Z: 3 groups of rows, each row roughly a mix of its group's hidden directions:
Z (102 x 15):
[[-40 -30  17   9 -12   5 -11  67  23   3 -27  22  -7 -12 -11]
 [-61  -6  24  44 -34 -10  10   4 -13  -5  -9  36   5  16 -11]
 [ 41 -17 -12 -41  25 -23  10   2  50   4  20  23 -25 -17  19]
 [-13  -4   0  22   3 -27  -2 -59 -25 -23  38  40  16  12 -16]
 [ 10  -8  -6 -18  -4 -11  18  49  53  25 -13   8 -39 -12  31]
 [ 19 -38   4 -15  -2  29  17  49  37  24 -24 -17 -23 -27  12]
 [ 17   3  -1   4  15  20 -23 -46 -47 -25  13 -27  39   2 -30]
 [  2 -10  -3   9   8 -32  -3 -62 -14 -25  44  36  12  10 -18]
 [-17 -15   9  21  -2 -36  20 -47   6  -7  24  62   0  12  13]
 [  2  18   7  -7 -13  42  -2  35  -5  21 -47 -56   8   5  10]
 [ 52  30 -13 -34 -13  -5  18 -11  37  11  12 -43  -9   3  24]
 [-19  13   5  34 -18 -30  36 -51 -16   1  19  37  -9  19  22]
 [-16 -30  24  32  -4  13 -10 -38 -36 -31   2  14  45   5 -29]
 [-49 -27  37  36 -25  21   6   8 -13   1 -36  20  25  13  -6]
 [-11  19   1  28 -22 -34  40 -47  -5   4  24  31 -15  19  29]
 [ 20 -21  10  -3   9 -21   9 -71   6 -16  27  34  26  15   1]
 [  6  10  -1  15  11  20 -18 -49 -54 -21  13 -22  37   6 -26]
 [-45 -12  31  24 -11 -18   5 -25  -2 -11 -13  58  26  23   5]
 [-49 -23  22  44 -14  -8   2 -19 -25 -16   4  46  16   9 -17]
 [-34 -24  -3  28 -26 -29   8  35   8 -10  30  30 -42  -8 -25]
 [-13  -5  -1   3  -8 -48  24  -4  37   7  18  56 -29   7  28]
 [-14 -34  13  -7 -10 -37  11  22  52  -4   8  54 -20   3   5]
 [ 11 -31   0 -13  -1  16  18  58  39  23 -22  -6 -34 -25  14]
 [ 14 -20   8 -29  -1  24 -10  63  35  10 -36 -28  -5 -11   0]
 [ 10   7  -8   9  21   3 -16 -65 -44 -18  27   1  32   5 -20]
 [ 22 -11 -12 -33   0 -31   9  36  54   0  22  10 -43 -12   5]
 [ 61  10  -6 -47   9  10  -4 -18  19  -7  10 -49  13   3  -2]
 [ 22  36 -14   6  14  34  -8 -26 -51   1  -7 -51  20  -4  -1]
 [-24 -22  11  27  -1 -32  13 -43  -3 -12  23  63   3  10   1]
 [-53   3  -1  49 -32 -20   8  13 -25 -12  23  23 -22   1 -23]
 [ 53  14  -8 -40  27  28 -10 -14   6   9 -16 -46  22  -5  16]
 [ -6 -22  12   1  -8 -42  25 -24  36  -5  22  60 -11  10  18]
 [-41  -2   6  51 -13   3  -7 -25 -54 -16  12  13  16   5 -27]
 [ 34   9 -25 -37   7 -32   5  25  43   1  31  -3 -42 -12   8]
 [-34  -9  12  32 -18 -35  29 -24   7   0  14  59 -12  12  19]
 [-53  23   0  42 -30 -32   2  -2 -27 -16  21  25 -11  14 -18]
 [  8  -3   8  10   4  46 -22  -9 -44 -12 -19 -47  37  -5 -26]
 [ 52  -9 -22 -29  24  31   3  19  18  22  -6 -40 -17 -28  11]
 [-33   5  24  14 -12 -32  -6 -41  -7 -24   8  46  32  32  -4]
 [ 49   0 -13 -48  20   5   7  20  44  19  -6 -20 -18 -15  26]
 [-14  12   3  29 -16 -34  32 -55 -12  -4  29  36  -7  19  17]
 [-34 -35  20  48 -18  43   8  13 -32   8 -25  -4  11 -11 -17]
 [  0  -4   6  -3  -8  41  -1  57   5  22 -46 -42  -6 -14   7]
 [-37 -10  15  54 -21  -3  18 -42 -32  -8   9  32  17   7  -1]
 [ 39  15 -13 -22  27  11 -25 -42 -29 -23  19 -31  29   2 -22]
 [ 22  -3  -1   0  17  19 -22 -49 -41 -27  17 -24  39   3 -29]
 [ -7  17   1  26 -18 -30  32 -62 -15  -1  27  28  -4  21  20]
 [ 31  22 -12  -5  14  -6   5 -73 -30 -11  30 -10  16  14  -1]
 [ 35 -30   7 -32  23  22 -36  -5  -3 -31   1 -25  35  -5 -36]
 [ 16  18 -13 -15  12  40 -27  32 -22   2 -20 -61   8 -12 -20]
 [-11  -1  -4 -11   2  28 -21  74   7  12 -34 -29 -12 -17  -9]
 [  8 -29   3 -15   7 -40  -2 -34  27 -26  42  47   4  10 -15]
 [-43  12   3  38 -29 -23  36  -5   3  22   2  40 -25   7  27]
 [-52  -3  19  39 -21 -22  -3 -19 -26 -22   8  40  16  21 -18]
 [-26   9   0  49 -12 -15  23 -53 -34  -1  19  32   5   6  13]
 [-24 -17  20  24 -24 -33  35 -25  20  -1   7  55  -6  15  23]
 [-42  13   1  29 -28  11   4  65  -3  16 -27 -13 -23  -9   2]
 [-29  26  -4  37  -2   0 -16 -39 -60 -17   9   1  25  13 -17]
 [ 49   2 -19 -37  18  21   6  23  27  22 -10 -41 -19 -22  18]
 [ 16  51 -28  -9   1  -2  24   8   3  38  -1 -28 -39  -5  40]
 [-50 -12  16  48 -16  -8   1 -23 -33 -14   6  40  16  11 -17]
 [ 39   5 -10 -17  28  -4  -6 -69 -21 -16  30  -3  20  10  -5]
 [ 27 -26   1 -32   2   8  15  44  54  20 -14  -7 -27 -18  17]
 [-46 -12   7  55 -15   3   0 -21 -47 -10  10  23  11   3 -25]
 [-44   0  -3  18  -4  13 -17  72  -6  12 -26   4 -21 -18 -11]
 [ -7   1  -8 -15   8  24 -24  74   9  11 -31 -28 -17 -21  -9]
 [  7 -27   7  -6  15 -35   9 -49  17 -17  31  58   7  10   4]
 [-45   4  28  16 -23 -33  -5 -22  -2 -25   1  42  26  36 -11]
 [ 46  -4 -24 -41  17  -9   3  29  40  10  16 -17 -37 -20  10]
 [-17  29  12  -2 -27  31  -3  37  -3  17 -46 -49  12  19   7]
 [-55   8   1  43 -23 -15  20  29  -8  16 -11  35 -29   2  15]
 [  7 -21   2  -4  10 -32  -8 -51   2 -31  46  38  15   8 -23]
 [-33  -9  19  38 -30 -27  36 -22   4   2   4  48 -11  16  23]
 [-20 -24  20  42  -9  25  -7 -33 -45 -19  -4   2  40   0 -25]
 [  2 -50  13 -16   4 -30  -6  -9  37 -26  31  47   5   5 -24]
 [-15   3   5   3 -26  -6  27  55  32  24 -27   0 -40   0  32]
 [ 57   2 -24 -48  25  -8  -4   6  33   3  19 -24 -22 -15   9]
 [ 44   2   5 -42  20  31   1  -1  26  22 -34 -32  19  -5  30]
 [-36 -53  25  23 -23 -13  13  14  26  -3   2  49  -7   4 -13]
 [ -2  16  -9   9   8 -39   4 -61 -18 -16  42  36   5  16  -3]
 [ 11 -28   1 -21  36  33 -48  21  -6 -10 -15 -13  33 -20 -35]
 [-23 -18  11  22  -8 -38  23 -36  10  -6  21  64  -6  12  13]
 [  4 -42  10   6  -6  41  25  42  23  30 -31 -11 -16 -28  11]
 [ -9  12   2  22   3  10 -13 -54 -54 -23  13  -8  37  10 -25]
 [-39 -53  24  43 -29   7  20   8   2   3  -2  36  -6  -1 -14]
 [ 54 -10 -16 -43  24  14   6  19  36  19  -6 -25 -18 -22  19]
 [-11 -27   3  -5  31  35 -48  22 -20  -8 -18  -6  35 -18 -39]
 [ 44  24 -14 -40 -13  -7  10  17  48  11   9 -41 -15  -3  18]
 [ 20 -27  11 -32   3  26 -13  57  37   3 -32 -29   0 -13  -2]
 [ 48 -24 -23 -25  37 -15   5 -23  19  -5  38  20 -17 -30   5]
 [-47 -42  26  35   4  14  -3  16 -23  -3 -35  39   9   1  -7]
 [ -7   1  -3  50 -17  41  32  -9 -36  30 -18 -25  -8 -17  22]
 [  3  17  -2  35  -1  30   5 -47 -59  -3  -5 -29  26  -1   0]
 [-25 -22  19  43 -10   6   0 -45 -38 -23   8  22  36   6 -18]
 [-47 -32  23  25 -14   6   5  52   6   6 -36  30 -11  -2   2]
 [ -1   5  -6  17   7 -31   4 -66 -21 -18  41  35   9  10  -6]
 [ 43   5 -14 -39  29  27 -33   4  -5  -9   0 -49  18 -11 -23]
 [-28 -19   8  30 -12 -38  21 -24  11  -5  21  64  -9   6  13]
 [ 48 -17 -20 -41  20 -14   3  19  44   3  24  -4 -32 -21   6]
 [ 40   1  -9 -47   6  13 -16  39  41   4  -6 -43  -1 -14  -4]
 [  0 -14   7  -5  -8  41   0  60  11  18 -45 -38  -6 -14   5]
 [-17 -15  17  18 -19 -37  33 -34  24  -1  14  55  -6  16  24]]
which group is each row in? (one row of each group first):
[ 23 -13  -2 -30  20  38 -38  36   3  -3 -21 -42  21 -17 -25]	(78)
[-47   7  35  12 -34 -21  -3  -9   6 -15 -18  29  30  45  -4]	(94)
[-25 -35  24  43  -9  22  -5 -28 -39 -20  -4  12  37   1 -26]	(105)

[ 13  12  -1  -3  14   9 -25 -48 -44 -28  19 -18  41  11 -31]	(105)
[ 13 -16  11   4   5 -22  15 -73   2 -12  26  38  22  15   9]	(78)
[ 37 -12   1 -24  28 -12  -3 -67  -1 -19  30  14  25  10  -5]	(78)
[ -6   4  -2  18   5 -30   3 -64 -22 -21  40  37  11  13  -9]	(105)
[ 46  24 -23 -53  31   3 -26  10   6  -3   8 -41  -5  -2  -6]	(105)
[ 16 -30   9 -43  11  16 -31  50  30 -11 -18 -23   9  -5 -29]	(105)
[ -7  21  -1   9  -9  39   3  47 -11  28 -44 -45  -6 -11  16]	(105)
[  5 -17 -12   3  19 -40   5 -37   6 -16  46  56 -11 -10  -3]	(94)
